In the data rows, the value 128 means zero.
How far apart are the two rows of each pair, measured in a hidden way? 0 means very close, and 30 very far. Two or three weighted sums of its numbers give each row a place; it is the straight-line distance between the places.
[128 209 108 111 117 121 127 144 125 105 196 115 106 104 132 103]
[172 193 101  91 123 104 113 151 205 105 145  94 102  95 221  92] 26
[117 110 131 147 120 141 120 127 129 102 229 106 111 102 148 100]
[140 133 139 116 128 158 145 141 206  99 140  90 100  93 239  99] 22
[163 173 117 107 141 131 110 149 215  94 114  94 103 101 197  98]
[192 139 126 105 152 103 128 172 149  94 101  96  98  95 144  92] 16
[192 137 104 105 144 100 108 173 179  96 110  96 110  91 147  96]
[195 142 120 110 151 111 125 192 160  96 100  96 106  97 144  99] 8
[177 113  92 100 156  95 122 197 152 108  99  97  94  96 139  95]
[202 114 105  98 159  97 120 195 136  89 101  95  99  89 130 101] 10
[192 138 104  96 162 109  99 199 144 101 111  93  97 102 140  89]
[189 122 109 103 159 117 101 171 145  91 103  96 100 106 125  96] 7
[188 118  91  95 198 104 112 206 143  92 102  95 114  92 125  87]
[197 117 102  93 175  96 116 188 129  90 105  96 122  93 119 103] 12
[187 128 112 111 150 100 101 167 143  92  96 103 111  91 121  92]
[176 132 113 100 147 101  94 159 137  89  96  89  95  89 130  90] 9
[208 127 112 104 148 135 115 194 134  90 107 101 102 108 136  93]
[178 136  97 102 160 119 113 153 128  96 100 104 108  89 126 102] 12
[201 138 102  95 155 101 115 193 165  92 107  95 107  95 148  95]
[201 144 106 100 178  95 106 172 157  88  99 100 104  97 128 104] 4
[170 149 114 110 175 116 107 154 143  90 100 105  99  91 143  90]
[177 157  98  91 156 118 101 166 152  96  99  97 101 105 127  91] 5
[173 142 102 110 140 114 111 160 152  93 109  87  98  91 138  97]
[201 151 102  94 134 109 108 158 185  99 102  88 126 103 157  91] 17
[186 142 104 105 149 114 130 165 193  93 103  97 122  92 183  93]
[171 146  99  96 138 110 112 167 162  94 106  96 100  90 148  90] 9
[181 160 102  97 154 106 105 160 157 108  97  87  98  94 143  94]
[177 160 105 102 146 109 115 195 185 102 111  91 109  91 152  97] 18
[122 169 100  88 125 107 110 122 102 108  98 101 155 101 103 108]
[159 153 103 116 123  98 106 142  99 163 100 132 151 160 106 200] 16
[138 158  95  95 110  90 101 153 138 172  96 145 156 163 111 224]
[135 165 115 103 143  97 121 149 105 217 105 215 132 217 104 174] 18
[167 142 113 104 160 121 111 148 107 190 109 219 116 191 105 158]
[151 144 101 105 189  94 103 158 109 154 113 181 119 156 112 131] 10
[158 129  94 108 135  95  95 180 112 136 121 147 114 149 118 122]
[164 124 110  88 139  94 129 178 115 113 156 134 106 113 115 122] 14
[168 133 103  96 133 102 125 176 111 111 156 117 103 113 162 114]
[164 112 110  88 147  93 138 190 122 118 144 119 109 117 129 108] 19
[166 122  95  96 161  95 107 192 114 110 158 126 125 114 119 101]
[156 110  97  88 147  86 122 196 125 104 210 112 110  99 143 116] 6
[156 114 133 106 139  91 124 191 125 110 179 116  99 108 126 109]
[139 125 101 100 146  89 101 201 139 101 224 101 100 100 141 103] 18
[146 103 101  94 127  91 111 176 129 108 215 100 103 110 141 114]
[166 123 100  90 163  92  95 221 149 101 203  97 103 107 149  99] 18
[183  99 107  94 149 120 103 184 155  99 191 108 103 104 156  97]
[182 124 107  99 133 102 122 185 165  96 180 109  99 104 173 103] 3
[167 116 112  95 156 103 105 187 167  99 173 103  98  96 175 101]
[145 111  98 116 134  93  97 175 171  98 168 104 103  94 179  97] 15
[156 104 107  93 152  98 117 193 141 106 213 107 104 100 161 103]
[160 123  99 109 147  97  99 197 169  97 163  99 101  97 219  94] 11
[149 120  89  90 155  99 128 207 144  98 201 103 113 100 151 101]
[121 138 103  97 164  92 113 168 158  99 192 102  96 101 175  96] 11
[131 121 105  97 159 100 109 179 169 100 178  96 101 105 180  93]
[160 101 109  91 146  92 115 203 162 103 191  98 104 103 162 100] 5
[145 108  95  91 147 111 105 177 148 108 217 100 103 106 141 102]
[196 111 108  93 143  95 131 180 171 101 174  96  95 101 191 112] 21
[165 101  99  91 144 101 140 185 155 102 222 107 105 112 150 102]
[154 138  97  91 153  89 113 178 152  97 199 107 105 102 163 100] 3
[110 106 114  94 115  97 113 121 101  95 100  90 121 105  97 100]
[130 116 106  90 125  94 112 121  90 110  98  99 145 102  96 101] 3
[121 148 107 100 127 115 106 123 104 117 107 115 225 115 102 134]
[111 143 110 150 109  96 117 132 108 128  99 100 238 114  98 141] 17
[129 166 110 120 134 111 117 120  99 140  94 132 183 134  96 167]
[141 141 118 114 119  98  98 142 110 165  99 140 140 156 110 219] 7
[157 163 122 103 139 102 113 138 102 203 106 166 133 196 101 207]
[133 164 100  95 127  95 104 156 110 227 102 181 143 210  98 190] 18
[124 146 117  96 126 103 128 141 111 196 111 217 118 203 103 165]
[137 166 107 107 121 115 110 149 108 152 111 194 113 162 121 136] 12
[182 166 107 103 133  88 119 142 107 168 108 209 115 176 114 149]
[136 165 109  99 142 104 102 136 110 203 111 212 123 193 104 155] 11
[149 142  97 101 137  91 102 195 119 144 120 166 124 146 123 132]
[136 166 105 103 129  96 110 153 111 149 114 169 116 156 107 143] 15
[143 173 108 122 122 114 124 159  99 171 110 205 110 175 111 142]
[145 169 104 116 129 112 144 150 112 147 116 162 116 147 111 132] 5
[164 166  95  91 144 115 104 161 137 144 119 159 110 136 109 126]
[141 183 103 126 125 104 107 150 104 148 116 170 125 149 116 134] 14
[141 142  98  95 138 109 107 159 133 172 108 191 119 162 121 137]
[149 180 125  99 118 132 129 122 116 155 113 170 114 154 101 128] 25
[133 178 122  98 120 115 116 126 118 169 115 189 114 168 112 138]
[140 151 103 102 127 110 130 149 113 169 117 199 122 174  98 151] 14
[128 179 133 126 132 105 120 145 121 165 108 181 108 163 111 136]
[126 194 124  93 124 100 142 137 103 185 110 219 135 197 103 157] 13
[145 160 148 108 132 108 107 141 101 165 112 202 118 171 107 147]
[129 171 100  97 135 103 120 144 109 187 112 215 119 191 100 150] 15
[133 182 115 115 134 108 106 143 102 186 102 221 120 195 104 152]
[127 152 100 103 127 124 134 137 115 165 110 192 115 169 103 142] 8
[124 151 105 108 152 105 109 140 107 176 117 204 116 177 137 152]
[126 156 112 101 131 101 149 144 102 225 105 199 129 222 104 176] 18
[103 102 130 126 116 123 132 116 100 135  93 113 198 126  98 163]
[114 118 126 138 116 155 116 139 109 155 113 186 107 163 120 142] 14
[153 165 123 122 127 134 125 121 114 142 121 145 112 133 101 145]
[150 187 116 112 131 118 131 138 127 129 133 131 102 127 116 118] 4
[145 185 120 110 121 132 133 137 111 135 143 139 110 139 111 126]
[142 156 130 139 122 125 119 141 115 106 169 111 108 113 130  95] 11
[127 173 114 104 129 148 153 129 126 105 195 111  99 117 123 121]
[128 146 119 137 140 162 122 125 140  99 222 108 106  99 177  95] 16
[128 143 132 139 135 162 116 128 131 101 219 103 110  97 144 104]
[110 126 133 130 115 155 133 113 124 109 180 108 112 117 125  98] 10
[103  95 129 142 104  98 193 102 107 149 114 129 171 143  99 184]
[126 117 160 202 119 124 148 100 106 186 103 228 120 198 102 160] 11
[107 112 151 177 147 121 140 103 105 159 119 163 111 147 120 131]
[127 115 133 178 117 153 117 129 104 137 120 148 108 135 111 119] 13
[113 139 135 170 119 161 127 124 104 150 119 168 110 149 128 128]
[139 140 137 152 128 158 141 115 117 165 112 176 121 158 113 138] 13
[118 131 147 138 136 171 133 128 104 154 117 181 115 154 110 141]
[124 141 152 132 136 151 126 116 111 147 122 178 123 160 112 133] 11
[125 154 141 134 121 158 114 124 106 166 116 193 128 172 102 141]
[117 113 159 183 118 154 119 100 103 199 106 215 115 201 104 173] 10
[110 109 168 187 118 140 149 111 119 169 109 197 112 176 106 147]
[110 112 150 183 111 152 119 106 108 185 106 230 114 199 111 155] 11
[108 102 152 172 114 129 141 113 102 211 103 176 125 206 101 201]
[ 95 106 119  99 136  89 172 105 107 134  98 112 246 115 110 134] 26
[122  96 121 138 107  91 214 116 102 132 105 123 183 124 101 164]
[109 100 140 163 116 108 164 114 117 173 103 150 145 165  94 231] 13
[108  93 161 164 111 122 142 100 113 195 100 164 132 194 101 202]
[105 121 153 180 114 119 142  93 108 187 103 155 141 180 119 225] 11
[ 98  95 154 181 113 138 159 106 110 223  99 182 134 214 109 183]
[105  90 139 159 113 113 170 116 108 176  96 144 153 162 100 241] 16
[106 108 120 145 129 152 116 115 178  94 101  94  97  97 163  92]
[122 114 116 128 120 147 125 104 137 102  97  91 102  94 134  95] 13
[111 118 136 141 133 142 113 111 131  94 101  98  98 101 120 101]
[126 117 114 163 116 142 110 127 119 103  92 102 109  89 109  99] 18
[126 106 115 116 130 144 143 110 114  94 111  88 100  96 109 101]
[148 106 120 131 139 136 123 109 125  88  97  89 103  91 115 101] 11
[104 105 116 119 116 142 126 106 124  87 100 106 104  97 120  94]
[120 134 109 127 132 147 110 116 115 100  94  92 107  94 112  95] 9
[119 134 114 128 113 131 117 132 115 104  94  93 117  97 114 100]
[139 116 114 134 138 144 106 117 123  93 104  87 114  98 102  94] 11
[136 125 127 113 127 135 114 119 115  96 100 107 106  93 126  91]
[127 121 123 122 129 148 121 124 143  92 107  93 119  99 108 106] 13
[116  97 121 119 119 149 119 120 121  90 104  91  98  92 119  87]
[118 126 119 132 136 148 141 120 110  95 102  99  98  94 122  92] 5
[135 114 153 118 116 183 109 106 117  91  93  89 110  97 122  94]
[132 121 132 124 123 148 129 133 125  85  98  94 103  93 121  95] 17
[131 104 114 111 133 145 145 106 116  95  97  96 112 101 124  90]
[138 110 109 111 120 141 121 114 135  94 101  93 111  92 138 103] 10
[114 120 119 138 137 179 131 130 155 105 106  90  97  97 142  93]
[108 132 129 136 118 157 108 111 184  88 103  96 102  94 151  90] 9
[110 108 125 124 120 155 142 112 167  93 106  97 109  90 149 104]
[117 102 122 138 119 145 133 100 175  90 106  91 101  94 150  97] 10
[116 110 123 131 120 154 126 111 216  94 108  91 101  89 184  98]
[114 101 102 154 117 143 131 106 224  91 107  99 101 100 191  99] 11
[102  95 104 110 148  96 189 107 122 123 134 130 109 126 120 109]
[106  91 121 142 119 110 158 107 153 101 230 100 112 105 140 101] 28
[100  95 129 147 108 115 153  94 249  91 139  94 107  95 255  90]
[110 102 122 173 116 144 131 114 232  99 141  96 106  92 251  95] 13
[ 97  76 113  98 114  88 135 127 111 202 116 218 124 197 106 168]
[109  81 122  92 114  91 118 106  99 139 100 135 179 147 106 174] 18
[ 93  85 106 118 106  92 152 104 107 164 109 180 120 161 100 137]
[105 105 120 100 142  88 151 126 125 108 170 119  99 114 127 105] 12
[106 107 115 122 127  91 142 117 152  94 194 102 108  98 178  98]
[104  80 105 132 110 112 150 125 210  98 145 106  97  97 220 102] 9
[101  92 119 134 109 101 135 102 220 115 136 105 110  98 255 102]
[ 98  87 117 133 130 120 163 101 220  95 139  99  98  98 242  94] 9
[101 103 146 148 120 107 167 107 244  99 129  95 112  93 255 100]
[107  79 103 141 131 103 142 113 255 104 124  97  96  91 255  94] 13
[118  96 123 148 127 116 160  94 186  98 154 117 103 102 210  92]
[107  87 122 131 125 116 141 114 197  98 146  98 109 102 237  97] 5
[100  95 118 109 118 114 149 100 255  97 125 106 112  98 255 100]
[ 95 120 151 140 110 114 166 112 244  98 127 104 113  95 255 101] 3
[112  84 135 143 114  98 143 105 183  96 144 105 102  97 205  94]
[ 96 111 125 147 107 121 158 115 212 105 148 101 119  96 224  97] 13
[102  93 126 148 111 110 171  97 195  99 146  92  98  93 211 102]
[129  93 136 139 122 114 144 119 242  95 128 110 102  95 255  92] 14
[100  91 127 133 123 100 143 106 173  95 172  96 109 100 186  98]
[137  86 116 138 123 102 157 126 146  92 193 105 109  98 162  98] 5
[ 96  94 123 147 113 104 142 108 160 100 198 104 104 102 161  99]
[102  97 122 137 110 107 143 112 170  99 182 102 105  97 180 113] 2
[110  93 126 136 131 110 150 123 136 114 174 116 104 107 128 101]
[ 99  87 119 147 103  92 148 126 145  96 196 107  99  99 157 100] 13
[ 93  87 113 139 122 101 142 109 150 103 219 106  98 105 154  98]
[110  91 123 131 104  94 169 114 156 107 211 106 106 101 154 104] 7
[ 94  93 125 124 119  90 196 131 154 104 208 108  99 111 141 106]
[108  98 118 140 110 103 176 100 131 102 205 104  96 111 135 106] 18
[117  88 130 157 116 105 171 109 134 105 180 122 100 105 129 100]
[114  85 122 151 121 114 149 111 127 101 201 106 105 103 141 102] 7
[118 121 103 105 117  90 115 122 106  93  98  91 116  93  92 100]
[ 97 111 105  99 116  94 105 131 117  97 106  90 118  98 102  96] 6
[115 118  89  95 115  88 113 109 104  98  94  95 137 103 103 112]
[127 155 107  83 130 101 101 132  98 102 100 100 180 113  98 121] 11
[127 152 120 115 123 108 119 127  95 111  97 104 205 113  97 125]
[134 159 111 125 123 103 111 137 103 116 101 109 241 129 109 134] 13
[158 155 106  96 119  89 120 129  96 139 102 127 193 137  95 164]
[140 159 103 115 130 104 112 130 108 135  97 133 180 135  97 167] 11
[132 131 105 110 125 103 103 140 104 174 103 146 162 159  95 224]
[138 150 110  97 126  95 123 154 115 187 104 154 135 183 111 213] 14
[145 155 108  97 124 111 126 164 106 215 112 206 132 219 112 174]
[161 146 104 102 125  95 112 154 120 230 103 188 142 226 143 178] 19
[170 143 102  95 133  92 103 175  99 182 115 218 127 206 104 152]
[134 132  97  90 125  81 108 163  96 231 103 186 146 231 111 177] 12
[160 149  99  97 142 101 105 162 108 177 119 187 112 162 108 143]
[140 142 119  94 134 107 106 178 105 190 118 230 114 190 105 158] 10
[134 127  94  91 129  99 136 153 111 160 112 185 111 161 113 139]
[136 128 112  99 118 107 117 157 115 177 113 213 119 199 122 147] 11
[141 153 100 117 126  92 108 162  96 216 103 188 121 227 105 187]
[184 153 101 107 139 113 140 143  96 227 101 201 125 228  96 173] 15
[177 131 118  91 129 104 111 151 120 220 107 199 127 227 101 173]
[150 145 119 108 120  94 107 161 105 215  98 188 132 209 104 191] 15
[150 151 104 100 136 105 107 144 102 189 106 225 117 190 131 154]
[135 137 106 105 122  93 120 142 119 209 108 173 132 199 110 197] 18
[136 164 108  98 127 114 116 142 103 219 100 203 133 230 118 172]
[138 159 102  98 121 112 119 145 100 223 105 189 122 225 104 182] 1
[176 157 104  93 120 102 116 135  98 216 116 195 127 228 113 173]
[156 161 109 105 126 126 106 158 101 190 112 218 116 218 112 162] 21
[131 123  96 107 116 116 106 142 119 211 106 168 131 204 137 196]
[161 155  99  96 125 112 111 126 109 224 105 189 131 227 112 180] 17
[108 105 108 126  99 102 189 138 135 102 184 105 105 101 142 102]
[ 92 127 114 173 115 104 189 108 145 105 200 104  96 103 150 109] 13
[113  94 117 150 108  94 176 124 205 108 154 103  99  99 226  96]
[122  95 112 164 110 118 124 142 255  95 114  95 102  94 230  98] 24
[101  86 113 147 115 109 142 106 249  90 115  95 113 106 240  95]
[107  97 114 141 113 116 118 102 202 103 107  87 100  89 180  97] 6
[112 108 116 160 116 125 132 109 218  99 111  93  96  91 182  97]
[113 102 125 138 130 140 129 108 170  91 102  92 102 107 155  96] 18
[ 98 101 124 162 116 131 136 107 235  94 111 113 110  99 205  94]
[114  93 144 170 120 123 128 145 200 101 105  90 113  91 173  93] 13
[112 104 120 141 128 131 129 117 255  91 119  94 102  96 222  96]
[106  99 121 148 130 130 147 111 228  90 111  95 109  95 190  99] 8
[118 100 114 158 112 121 129 105 255  93 116 102 114  93 255 104]
[103 115 159 181 108 128 127  99 212  89 111  96 100  99 181  90] 12
[101  90 110 149 126 126 151 102 255  90 115  96  97  96 255  98]
[ 95  94 114 142 125 112 147 121 255  94 121  93 112 100 255 105] 8
[103  92 125 146 108 118 125  98 251 101 116  99 100  97 213  90]
[ 97 102 150 155 109 125 161 108 255 101 115 106 104  88 255  96] 9
[107 101 123 157 119 171 157 110 223 105 136  93 101 103 225 103]
[109  93 110 173 111 109 142 104 230  96 134  92 108  98 248 100] 12
[108  92 116 147 116 101 139 105 198  96 143 100 117  98 215 115]
[ 99  91 115 132 122 100 164 110 204 114 157  96 104 104 202  99] 11
[103  99 112 201 113 123 148 131 149  94 189 110 105 102 162 105]
[ 95  92 122 141 115  94 158 116 124 106 191 120 101 107 136 101] 25
[100 101 133 149  96 100 144 104 145 115 170 118 104 108 116 117]
[113  90 114 141 119 103 160  96 124 110 159 119 103 110 128 110] 13
[ 96 110 117 132 122 110 174 129 125 112 161 123 117 113 129 109]
[123 102 122 134 154 107 160 125 131 129 138 133 103 119 117 109] 14
[109  96 115 126 130 116 166  95 124 113 155 127 104 116 120 116]
[100  94 118 126 103 101 176 107 122 113 150 121 105 114 129 122] 3
[ 94 114 133 132 108 113 104 120  99  97  96  93 136 100  90 114]
[124 143 127 109 122 113 117 134 109 119  97 120 228 118  97 137] 15
[153 199 107 112 118 112 105 141 105 198 104 159 146 187 100 219]
[142 177 120 107 135 109 113 133 143 222 105 203 129 219 105 180] 14
[138 189 113 117 126 146 131 134 137 183 106 213 128 184 100 147]
[164 181 106 103 133 101 104 132 111 135 118 157 108 144 104 123] 17
[178 191 103 118 116 106 108 141 102 141 126 156 118 151 113 127]
[173 189  96 107 128 115 105 155 104 118 149 118 108 113 127 107] 6
[163 145 107 101 158  87 108 174 122 105 173 126 108 113 130 109]
[169 173 110  93 130 129 117 174 133 116 172 108 105 111 138 106] 8
[184 175 105 113 128 105 116 167 128 103 206 109 105 100 146 106]
[158 169 103  99 133 100 107 154 119 115 170 120 115 112 116 100] 9
[180 148 106 105 155 100 116 178 117 121 190 121 117 108 126 109]
[165 161 117  90 133 113 111 143 131 100 202 111 107 107 124 105] 16
[196 139  97 101 138 104 103 164 133 119 188 113 102 118 138 106]
[172 157 102  93 127  95 119 180 112 119 160 133 104 109 124 104] 22
[187 154 107 110 136 118 109 170 129 110 157 125 101 109 124 105]
[161 157 104 104 145 106 105 175 129 105 189 101 105 108 128  99] 5
[176 147 110 100 145 145 116 161 152 103 228 102 105 102 147 109]
[101  87 134 138 135 125 179 101 104 189 109 154 134 178 101 222] 21
[123 134 142 158 120 143 141 121 128 131 123 150 108 142 108 124]
[139 157 123 128 111 144 116 115 121 119 134 123 111 117 111 108] 7
[136 174 116 123 131 127 111 132 112 120 157 114 100 116 118 106]
[148 158 114 103 135 167 106 126 133 114 156 120 105 116 121 107] 2
[178 177 108  91 132 107 114 148 129 110 156 117 100 115 122 102]
[168 166 105  93 137 117  99 155 115 115 151 123 105 116 104 112] 9
[148 156 118 100 145 116 103 140 138 113 156 113 101 116 116 103]
[160 146 104  93 132 132 106 153 108 124 129 149 111 124 113 108] 17
[158 173 116 104 156 119 114 146 122 123 138 139 105 125 116 119]
[163 136 117 100 137 137 119 135 141 115 156 122 117 128 130 109] 11
[101  93  95  93 135  96 149 105 106  98 105  93 121  94  95  91]
[106  92 131 124 108  90 168 119 105 102 103  98 172 104 105 116] 10
[112 117 144 151 110 136 151 115  98 150  97 134 168 151 101 191]
[108 119 157 142 118 135 129 138 103 178 101 151 140 181  98 225] 8
[122 136 132 153 113 154 112 135 104 173 109 207 118 173 108 157]
[116 138 130 129 122 154 117 132 111 149 119 168 108 154 117 138] 10
[142 178 125 103 124 137 102 135 115 134 114 160 111 142 110 119]
[103 121 147 134 118 106 187 104 104 123  97 120 207 125 104 148] 7
[157 113 156 171 119 149 147  97 106 202 102 165 135 197 108 213]
[100 116 147 167 129 150 117 120 102 207 108 209 127 213 105 175] 28
[138 129 144 160 117 169 126 132 120 166 111 186 111 166 104 140]
[125 143 159 135 125 167 121 120 112 147 116 167 106 150 109 129] 13
[115 128 132 135 144 154 121 119 102 178 112 216 127 193 125 151]
[112 128 157 158 120 153 129 105  98 209 105 202 122 222 106 166] 21
[127 120 153 147 118 176 122 108 110 206 113 214 114 207 104 162]
[113 111 144 137 134 148 128 115  96 186 102 158 133 182 103 224] 3
[112 117 155 162 127 167 118 109  98 153 101 135 155 151 101 184]
[119 133 166 135 116 160 135 110  95 159  98 139 160 156  95 206] 12
[133 153 169 160 117 145 122 112  99 126 106 119 193 131 104 158]
[137 105 177 166 115 144 121 111 139 130 103 127 190 128  97 166] 14
[119 147 174 163 113 157 128 116 108 141 104 127 167 132 113 175]
[110 111 158 155 112 144 160 115  97 130  94 125 200 125  93 158] 13
[102 101 165 180 118 127 151 112 107 127  96 115 201 128  96 155]
[115 102 177 169 122 112 139 131 110 121  94 106 249 120 122 129] 13
[100  95 181 170 114 118 142 105  99 116  94 105 237 111  95 135]
[107  84 201 172 127 122 140 130  98 105 101 101 191 112 104 113] 11
[120 145 161 174 112 124 142 109 101 108  96 103 190 110 104 127]
[ 98  98 151 178 108 134 151 128 106 113  95 107 223 110 104 144] 21
[112  99 170 176 118 129 149 106  95 120 101 109 239 120  94 133]
[111  94 166 153 119 108 156 102 107 117 106 105 204 109 103 119] 10
[191 160 110 101 138 117 116 189 223  96 107  94 113  96 189  94]
[188 122 120  98 158 109 120 194 175  94 100  92 103  99 161  97] 14
[169 132  96  99 188 102  98 183 132 100 104  92 101  94 139  93]
[177 117 105  91 188  91 122 170 129 107  97  96 108  92 122 105] 9
[168 110 106  84 206 104 104 162 118 103  93  90  98 101 124  95]
[171 109  96  86 208  91 126 150 111 101  98 101 100  95 108  96] 8
[120  95 122 145 115 116 126 119 171  94 194  94 116  98 170 103]
[116 116 117 112 138 135 109 109 202 100 105  95 113  94 182  96] 14
[138 112 106 102 144 105 121 126 129 104 100  89 112  94 124 101]
[138 108 112  97 177  97 120 136 110  99  94  88 104  98 104  99] 10
[142 126 115 101 181  96 116 139 115  91  93  95 104  93 110  95]
[137 100 103  87 208 101 107 133  98  91 100  87  97  92 115  99] 7
[142 100 102 101 196  98 133 129 107  89 101  92  98 102 120 101]
[150 129  99 100 197  98 109 149 121  96 100  94 102  96 107  92] 16
[164 101  97  88 216 121 104 147 107  93 105  93  99  93 111  92]
[148  97 107  96 203  93 108 126 118  95  99  92 101  95 106  89] 5
[138  94 112 100 206 106 104 133 100  95 102  94 102  99 106 120]
[127 101 103  84 226 111 109 138 108  94  95  94 112  92 116 104] 10
[143 120  96  93 231 113 112 181 102  92  96  91  99  94 105 108]
[136  92 105 107 223  87 126 182  99 110  94 100  97  92 107  96] 7
[146 136 119 104 191  95  94 142 129  92 101  99 103  89 107  94]
[145  97 111  81 194 109 106 163  99 104 100  93  99  96  93  95] 13
[156 138  90  95 198  88  95 189 100  98  99  91  92  91 101  93]
[135 100 108 113 197  99 118 133 110  95  97  91  96 103 121  97] 19
[107  99 112 132 102 128 156  94 166  99 172 108 107  92 168  98]
[105  96 103 132 130 132 127 110 183  96 116  95 110  89 181  99] 12
[121 140 107 123 150 120 121 114 113  95 116  89 107  93 119  94]
[161 103 104 103 171 100 110 148  99  93  98 104 110  91 107  93] 13
[140 119 101 105 178 138 102 142 118  89  96  96 104 102 107  95]
[157 121  96  86 209  90 111 135 109  92  94  87 104  91 111  99] 13
[107 121 111 125 112 101 106 113 103  94  90  95 104  99 104  96]
[ 97 109 118  99 115  86 120 111  96  97  97 100 110  94 106 108] 12
[131 113 118 113 127 100 115 119 100  91 100  90 133 100  98 105]
[120 136 106 113 122 118 110 122 114 107 104  95 164  97  91 110] 17
[120 172 104 100 143  97 120 127 104 104  96  99 204 107 117 119]
[123 129 114  98 125  98 113 112 103 121  99 109 252 119 106 133] 8
[128 150 112 105 110 104 125 124 106 134  99 127 194 128 115 155]
[117 135 113  90 112 115 114 130  95 132  95 113 201 135 110 155] 4
[146 159 101 114 122  98 118 127 100 160 114 139 153 155  96 205]
[123 159 123 100 115  97 146 122 105 144  98 123 170 140 104 176] 12
[145 158 105 116 137 108 106 128 106 164 103 147 156 155  96 213]
[126 150 130  93 114  98 111 114 105 186 101 169 135 189 104 224] 19
[129 163 128 101 120 112 109 125  97 162 102 137 157 153 109 210]
[133 161  99  98 119 105 127 156  98 227 100 195 132 223 103 190] 9
[131 170 102 113 122 105 107 125 101 185 100 142 152 162 102 223]
[136 162 127 102 119 133 121 124 108 192 114 165 138 188 119 210] 17
[130 138 121  87 114  94  95 139 106 197  99 171 133 204 103 217]
[125 152 117 130 116 108 136 125 102 176 108 158 139 176 102 239] 17
[139 164 109 100 120 101 105 136 108 225 102 206 121 230 102 187]
[122  88 134 123 114 108 142 103  97 111  98 100 179 102 106 118] 10
[101 108 144 121 109 100 126 111 106 120  97 106 236 124 107 131]
[117 146 131 122 120 113 113 113 103 167  92 146 152 160  99 213] 12
[117 134 128 110 130 141 117 128 105 171 102 155 145 164 112 216]
[130 153 116 108 114 110 120 118  92 194 106 159 132 196 102 213] 16
[112 137 144  94 125 158 134 142 107 174 112 157 149 164 116 225]
[121 145 120  96 124 111 108 127 114 186 106 149 144 172 101 228] 14
[117 129 127 111 122 108 116 136 115 158 108 141 173 146  99 191]
[124 140 132 101 126 120 121 146 103 161 112 136 157 154 113 202] 12
[130 174 112 106 117 104 130 136 114 154 103 140 155 155  97 212]
[124 143 100 118 119 103 131 118  97 174 107 153 138 172 115 237] 13
[116 106 127 102 120 105 169 105 107  93  99  98 107  95 110 106]
[108 139 112 112 120 101 119 109 102 102 101  94 130 108 107 101] 19
[119 137 127 124 117  99 106 124  98 105  94 104 199 107  98 120]
[139 155 106 109 117 132 116 118  97 116  97 110 237 114 105 135] 6
